B =
[[142 129 149 142 121 145 141 113 133 109 121 139 136 126]
 [114 148 118 108 125 118 112 146 118 142 112 132 106 145]
 [150 143 131 112 116 136 148 144 119 129 148 121 126 132]]
Counting starts at 0.
Report the entry at row 0, column 1.
129
The entry in row 2 and column 0 is 150
The entry in the top-left corner -> 142
Report the entry in the top-right corner.
126
Report the entry just right of the smallest entry.
145
Report the entry just right of 114.
148
The entry directly above the smallest entry -> 136
Report the entry at row 0, column 2.
149
The entry directly below 109 -> 142
The entry in row 1 and column 0 -> 114
Report the entry directly below the smallest entry.
126
The entry in row 2 and column 1: 143

Questions about the grid below.
1) Report the top-right entry.
2) Report the bottom-right entry.
3) Report the entry directly below the smallest entry.
4) Report the 3rd entry on the main diagonal.
5) Report the entry just left of 112.
6) Report the 1st entry on the main diagonal.
7) Report the second entry from the end, reading row by row.
8) Report the smallest entry in the first column.
[[120 144 142 143 131 146 129 141 152 129 140 146 117 128]
 [118 143 122 123 143 117 137 119 110 120 120 107 135 118]
 [114 137 132 144 141 121 116 122 108 113 132 112 136 115]
 [132 129 131 124 144 110 104 105 107 115 121 100 139 115]
 [153 119 119 130 128 146 144 155 145 151 116 148 155 156]
 [103 147 141 141 137 118 106 118 140 108 134 124 110 108]]
1) 128
2) 108
3) 148
4) 132
5) 132
6) 120
7) 110
8) 103

arr =
[[121 131 136 136 126 127 132 126 136 132 137 128 118]
 [122 131 136 135 128 127 130 126 137 133 137 128 119]
 [122 121 125 150 115 133 146 122 124 131 133 127 115]
 [129 128 134 119 134 121 127 117 129 132 131 125 139]
 [122 138 125 118 122 117 127 123 117 132 139 126 122]]
The bottom-right entry: 122
Report the top-left entry.
A: 121
Report the entry directly below 135.
A: 150
Report the entry directly below the largest entry.
A: 119
The bottom-left entry is 122
Report the top entry of the column that holds the largest entry.
A: 136
Report the entry just left of 130.
A: 127
The 1st entry on the diagonal from the top-right corner -> 118
Report the largest entry in the first column.
A: 129
The entry just left of the centre entry is 133
The entry directly below the centre entry is 127
Report the 2nd entry on the diagonal from the top-right corner.
A: 128
The third entry in reading order -> 136
Report the 2nd largest entry.
A: 146
The largest entry in the last row is 139
The second entry on the main diagonal -> 131
Report the largest entry in the last column.
A: 139
The entry just left of 150 is 125

124	117	125	126	141	120	138	123	145	108	119	140	126	119	112	140
134	137	135	146	129	140	119	132	140	126	135	127	145	154	124	135
136	143	129	134	120	127	125	122	132	124	130	126	139	133	133	122
129	143	139	104	112	140	139	123	105	113	113	123	126	126	130	126
138	140	125	144	125	122	121	122	144	127	135	129	142	134	131	122
130	139	138	109	117	136	136	124	108	113	117	126	127	125	129	125
126	118	127	129	141	120	134	124	143	110	122	140	128	122	114	138
Rows and columns are numbered from 0.
The entry just right of the largest entry -> 124
Read off the minimum.
Answer: 104
Read off the entry in row 0 and column 2.
Answer: 125
Read off the entry in the bottom-left corner.
Answer: 126
Read off the entry at row 0, column 0.
Answer: 124
The entry directly below the largest entry is 133
Read off the entry in row 1 and column 0.
Answer: 134
The maximum: 154
Read off the top entry of the column that holds the largest entry.
Answer: 119
The entry just left of the smallest entry: 139
The bottom entry of the column that holds the smallest entry: 129
Read off the entry just left of 154.
Answer: 145
The entry at row 2, column 0 is 136
The entry at row 0, column 1 is 117
The entry in the bottom-right corner -> 138
The top entry of the column that holds the smallest entry is 126

Read these off the row that follows.
1) The first entry from the left?
2) The second entry from the right?
3) The second largest entry?
125,128,130,128,128,122,131,103,133,113,129
1) 125
2) 113
3) 131

grid = [ 99 127 105 118 124 127 147]
The 3rd entry from the left is 105
Find the last entry.
A: 147
The entry just left of the largest entry: 127

x = [103 154 132 130 137 124 110 141 111 149 147 117 155 109]
Report the third largest entry.
Answer: 149
The first entry -> 103
Report the second entry from the right.
Answer: 155
The third entry from the left -> 132

Questions about the matrix below.
1) Report the last entry, reading row by row.
2) Report the entry in the top-right corner.
3) Report the smallest entry in the first row.
4) Report the second entry on the diagonal from the top-right corner.
5) Report the entry directly above 127.
6) Report the entry directly below the smallest entry.
7) Report the 1st entry in reading order.
8) Report the fourth-last entry, reading row by row.
[[115 114 132 145 113 144 111 135]
 [113 122 125 133 115 140 103 146]
 [141 127 136 134 137 120 152 104]]
1) 104
2) 135
3) 111
4) 103
5) 122
6) 152
7) 115
8) 137

Read these off the array that follows. Counting starts at 0.
1) Read off the entry in the top-right corner.
2) Read off the entry in row 2 and column 2.
3) Read off the entry in row 0 and column 1.
4) Read off the entry directly below the largest entry.
5) Read off the entry directly above the smallest entry.
6) Read off the entry directly above the largest entry.
7) Read off the bottom-right entry.
8) Read off the entry just left of 107.
[[131 132 125 133 126 121 137 138 123 143 127 125 124 150 131]
 [139 122 135 133 119 125 145 122 121 138 137 121 128 133 124]
 [130 126 134 131 132 127 115 117 117 118 128 122 137 137 123]
 [132 128 126 126 121 126 122 131 117 130 125 127 136 128 104]
 [131 126 128 128 148 128 118 127 130 132 122 142 125 120 125]
 [129 134 133 137 143 148 128 139 127 135 141 107 133 135 130]
 [121 139 125 120 129 129 125 117 125 142 130 127 135 128 120]
 [133 122 130 139 120 121 151 117 111 136 137 126 129 131 125]
 [140 127 141 121 134 136 124 121 139 120 113 119 122 115 137]
 [125 137 125 134 136 140 124 144 122 125 134 123 122 144 134]]
1) 131
2) 134
3) 132
4) 124
5) 123
6) 125
7) 134
8) 141

data =
[[120 121 152 124 128 139 125 113 123]
 [121 122 143 128 127 131 125 123 124]
 [118 119 153 130 126 132 121 114 122]
 [120 121 155 125 128 137 123 114 121]]
Counting starts at 0.
What is the entry directly above 143?
A: 152
What is the entry in the top-right corner?
A: 123
What is the bottom-left entry?
A: 120
What is the entry in row 0 and column 0?
A: 120
What is the entry at row 0, column 1?
A: 121
What is the entry in row 2 and column 1?
A: 119
The entry at row 2, column 0 is 118
What is the entry just left of the smallest entry?
A: 125
What is the entry just right of 152?
A: 124
The entry directly below 132 is 137
What is the entry at row 1, column 1?
A: 122
What is the bottom entry of the column that holds the smallest entry?
A: 114
What is the entry directly below 153?
A: 155

Read these off the grid that follows. Counting starts at 0.
1) Which number is the bottom entry of the column that holds the smallest entry?
2) Which number is the entry in row 0 and column 0?
3) Which number is the largest entry?
4) Which number is the entry at row 0, column 2?
5) Which number is the smallest entry?
6) Which number is the bottom-right entry?
7) Which number is the entry at row 1, column 0?
8) Which number is the entry in the top-right corner?
[[128 130 129 152  99 120 124 135 129 134 135 129 127]
 [124 115 122 115 132 129 128 131 135 120 141 126 130]]
1) 132
2) 128
3) 152
4) 129
5) 99
6) 130
7) 124
8) 127
